In the rows, zero is written as 128.
The rows of X fall into 3 groups, and each row is roughly a mix of its group's hidden directions.
X, 137 rows:
[[153 149 107 149 161 115 103 100 182  98 129  93  96]
 [154 146 138 104 145 127 204 108 163 119 100 136 109]
 [127 133 125 139 114 118 208 130 180 131 129 159 133]
 [194 110 107 106 126 108 156 165 170 133 138 151 139]
 [179 105 111  84 123  91 176 142 139 128 151 147 110]
 [157 122 111 137 113 122 174 103 178 116  69 142 137]
 [123  99 130 112 139 141 116 146 100 171 190  81 140]
 [171 102 136 127  97 126 137 175 131 130 194 106 128]
 [184 151 132 160 123  88 110 143 156 144  92 158 152]
 [124  84 143 122  55 149 121 159 102 113 150 140 143]
 [130 153 133 106 169  67 141 112 156 174 118 128 157]
 [145 191 142 122 172 111 136 109 171 157 112 104 130]
 [161 111 121  81 131 116 194 112 155 153 157 123 126]
 [ 68 137 101 139  91 119 175 118  96 119 111 150 105]
 [107  90 115 102 137 162 193 104 102 131 143 119 159]
 [157 182 144 156 163  80 129 118 130 105 101 133 158]
 [ 81 123 151 137 117 152 146 108  64 130 161 114  96]
 [125  55 103 105 109 136 100 112 119 123 153 126 172]
 [164 162 124 114 135  88 181 125 163 116 159  99 109]
 [109 150 120 127 134 123 116  80 176 135  72 103 162]
 [114  82 147  79 164 109 173  90 123 120 147 123 126]
 [147 160 115 126 122 149 119 113 188 133  68 136 159]
 [ 86  99 119 103 150 162 170 105 117 106 172  97 127]
 [138 165 150 149 139 152 152 120 141 100  58 115  99]
 [164 150 136 102 151 122 185 111 179 128  94 134 113]
 [106 101 117  87 137 126 154 109 194 168 138 106 130]
 [111 140 137 169 110 156  62 124 114  93  95 122 109]
 [127 119 118 127 137 178  83 170 113 123  83 165 106]
 [ 97 112 125 145 107 187 182 120 106 103 103 153 128]
 [139 113 143 110 132 118 201 110 108 115 182 126 107]
 [ 72 118 130 154 115 139  88 115  81 127 163  94 135]
 [ 87  94 127 130 111 169 183 111 104 112 167 138 140]
 [142 149 110 111 137 166 179 123 159 139  65 135 123]
 [149 119 132 147  63 127  82 159 103 127 113 166 137]
 [159  97 138 107 151  99 190 125 119 101 162 134  96]
 [ 86  92 126 135 120 180  78 132  90 131 110 137 147]
 [105 158 121 158 111 189 108 117  88  93 103 145 129]
 [163 132 139 170 127 109  53 137 140 129 109 151 148]
 [ 86  87 130 152 108 150  74 123  90 140 117 152 151]
 [ 90 171 145 144 138  96 181  92 117 105 105 145 142]
 [ 96  84 143 120 130 155 152 130  62 100 135 158 125]
 [172 155 133  91 152  90 122  96 174 125 133  91 129]
 [162 143 136 107 145 115 198 110 172 124 119 145 100]
 [125 104 115 118  97 171  85 142 142 128  70 161 147]
 [131 151 141 110 123 189 177 127 110  99  89 136 157]
 [171 182 134 121 154  87 141 147 175 150 115 121 120]
 [105 125  96 170  95 142 100 138 155 111  76 167 127]
 [156 133 137  93 166 133 191 150 130 110 134 140  82]
 [121 167 125 127 132  89 190 119 131 157 125 102 173]
 [107 142 122 137 142 144  46 132 158 151 109 125 159]
 [118 108 127 155 118 151  35 133 121 130 125 121 132]
 [ 89 179 115 163 126 156  80 138 115 135  93 118 149]
 [102  97 111 154  92 126  71 136  82 144 159 118 136]
 [134 152 123 153 113 166 175 122 140  88  76 160 124]
 [115 154 116 152 132 159 183 102 122  89  89 164 136]
 [ 64  93  94 131  96 168 121 104 119 113 114 107 124]
 [156 180 146 118 148  84 154 141 128 161  94 149 157]
 [124  87 130 109  72 154 146 124 136 136  85 147 175]
 [106 126 111 124  81 158 100  86 145 108 124 102 182]
 [146 183 116 139 158 136 155 122 160 129  70 150 107]
 [ 98 103 143 123 131 144 155 133  74 108 192 136 149]
 [156 154 145 107  90  83 127 154 122 131 110 184 156]
 [174 121 129 132  99  86  92 134 164 146  88 165 131]
 [141 121 158 142  82 132 154 122  68 103 122 162 161]
 [146 177 127 153 120 160 115 126 117  86  68 152 125]
 [151 148 125 138  85 113  84 157 143 143  71 158 138]
 [130  81 149  93  85 100  99 151  99 142 154 124 160]
 [178 148 147 111 139  83 157 148 107 175 150 124 152]
 [142 163 111 130 139 174 144 145 159 112  60 144 134]
 [174 137 144 101 148  86 193 121 130 139 148 120 151]
 [ 84 125 132 125 124 135 153 134  74 137 191  97 141]
 [154 140 132 142  70 116  74 157 126 144  94 156 141]
 [153 104 134 126  59 159 130 176 116 109 150 145 119]
 [100 119 124 118 120 118 198 111 103 124 182 103 138]
 [132 121 141 111 155  98 195 110 117 117 178 100 114]
 [143 129 107 161 103 178 122 124 126  60 142 129  99]
 [144 178 117 132 142 170 159 133 132 131  65 154 115]
 [122 140 119 168 114 130  57 129 154 135  81 151 125]
 [118 168 132  95 149 163 151 165 136 168  81 136 146]
 [107 138 122 146 179  89  99  79 157 127 135  90 136]
 [171 130 127 150 132 113  53 137 166 131 100 139 129]
 [ 63 117 124 152 125 183 102 130 112  96 140 104 132]
 [ 67 128 127 136 117 167 148 115  85 116 154  95 159]
 [160 110 139 146  70  94 115 153  90 112 148 164 120]
 [113  94 155 105 166 136 189  91 111 118 115 153 139]
 [176 152 130 128 158  86 126 120 179 122  97  94 141]
 [148  91 143 109 105  93  79 162 117 139 176 112 116]
 [105 139 111 113 180 181 153 105 167 115  93 127 133]
 [147  87 139 111 110 131 117 145  87 125 197 102 109]
 [169 178 150 129 165 117 146 143 163 146 110  96 162]
 [ 92 135  98 119 135 119 172 115 173  78 104 153 148]
 [109 158 130 168 130 120  67 165  85 148 132 128 108]
 [128 170 120 144 194 113 109  97 153 136  96 102 114]
 [174  69 142 110 109 114 111 125  96 104 173 131 117]
 [121  92 135 148 108 119 132 122  80 122 205 128 129]
 [130 112 145 138  83 118 144 158  75 108 106 184 127]
 [139 112 141 147  86 144  94 140  76 101 132 183 129]
 [208 122 127 113 135  92 136 132 173 138 123 147 122]
 [123 152 116 111 112  57 121 108 185 144 113 118 134]
 [123 111 118 158 104 100  51 137  92 140 143 125 146]
 [112 103 128 156 105 110  72 128  77 139 171 128 145]
 [101 122 161 155  99 120  55 158 102 139 126 131 115]
 [169 146 130 132 178  64 117 107 145  97 115 122 121]
 [ 84  59 135 117 102 147 131 136  91 133 160 133 113]
 [154  92 133 162  82  82 101 129 101 116 126 169 136]
 [130 145 141  94 200 117 149  87 146 126 119  93 130]
 [123 136 133 147 120 182 176 160  73 108 115 118 140]
 [213 138 143 117 143  94 139 141 157 146 121 136 119]
 [132 170 109 163 184 165 144 104 118 101 110 121 101]
 [123 124 119 111 109 163 201 153 139 171 148 147 133]
 [137 132 146 145 140  98 202 127 118 100 108 169 147]
 [145 100 110 108 106 163 196 148 125 129 173 139 122]
 [149 115 150 101 126  85 152 173 123 152 110 177  96]
 [118 141 126 145 119  80 172 118 107 123 190  91 122]
 [134  99 119 113 128 167  72 108 171 145  90 147 149]
 [ 91 103 135 137 126 190  77 123 107 100 109 114 112]
 [126 179 152  82 179 113 128 109 130 139 130  84 122]
 [ 76 108 147 139 136 127 121 140  63 140 150 167 105]
 [127 170 115 166 148  88  73 131 135 145 152  96 111]
 [109  99 127 170  96 164  74 141  83 116 120 135 125]
 [120 141 112 146 139 171 190 108 135  97  87 155 115]
 [121 131 148 109 132 131 205 107  95 131 161  96 112]
 [143 125 139 100  92 140  56 139 137 167 111 108 151]
 [ 80 137 110 149 118 142 117 126 136  77  72 164 127]
 [ 96 108 153 141  93 125 145 145  70 112 146 177 147]
 [ 94 162 134 117 151 192 180 112 141 132 130 112 144]
 [117 150 138 160 126 155 156 121 121  91  57 159 124]
 [127 120 116 148 121 147  65 182 111 124 110 139 171]
 [ 65 166 129 147 162 119 145  88 121 134 130  96 156]
 [107 152 150 157 144 122 178 139  64 105 133 154 118]
 [116 122 151 172 121 112  51 138 119 109 142 102 109]
 [ 93 105 109 163 118 108 168 163  79 105 151 125 105]
 [140 145 125 150 148 101 108  80 187 160 119 106 159]
 [157 151 131 148 151  72  91 134 173 120 143 124  89]
 [ 81 160 125 147 120 160 105 103 120 123  68 160 119]
 [ 92  94 143 126 154 109 187  95  94 117 159 119 136]
 [156 158 124 113 162  84 146 135 174 177 146 112 138]]
One row of each group comes first, with its name. Which group is each row after those in?
[ 93 138 142 183  88 138  83 124 130  89 113 148 113] : N
[102  97 134 155  66 118 114 119  82 123 146 132 167] : T
[182 150 139 157 131  99 109 125 164 125  69 144 138] : H

[ 69 105 110 152 109 168  72 134 109 118 135 123 140] : H
[128 152 156 153 111 132  85 169  65 132 148 146 138] : N
[123 124 125 137 122  48 104 130 139 165 155  93 120] : T
[154 148 134 112 130 137 110 109 183 148  67 158 151] : T
[178 107 108 144 100 102  66 133 145 156 108 126 113] : H
[111 124 124 124 111 127 222 110 109 110 136 131 115] : H
[ 97 102 135 150 108 132 120 133  61 123 183 120 146] : H
[159 107 142 131  98  97  74 169 148 125 157 118  93] : N
[104 175 141 156 179 118 145 146  78 130  99 116 119] : T
[159 125 133 140 127  98  84 145 108 109 201 110 125] : N
[163 156 144 100 152 127 207 140 146 131 113 132 135] : H
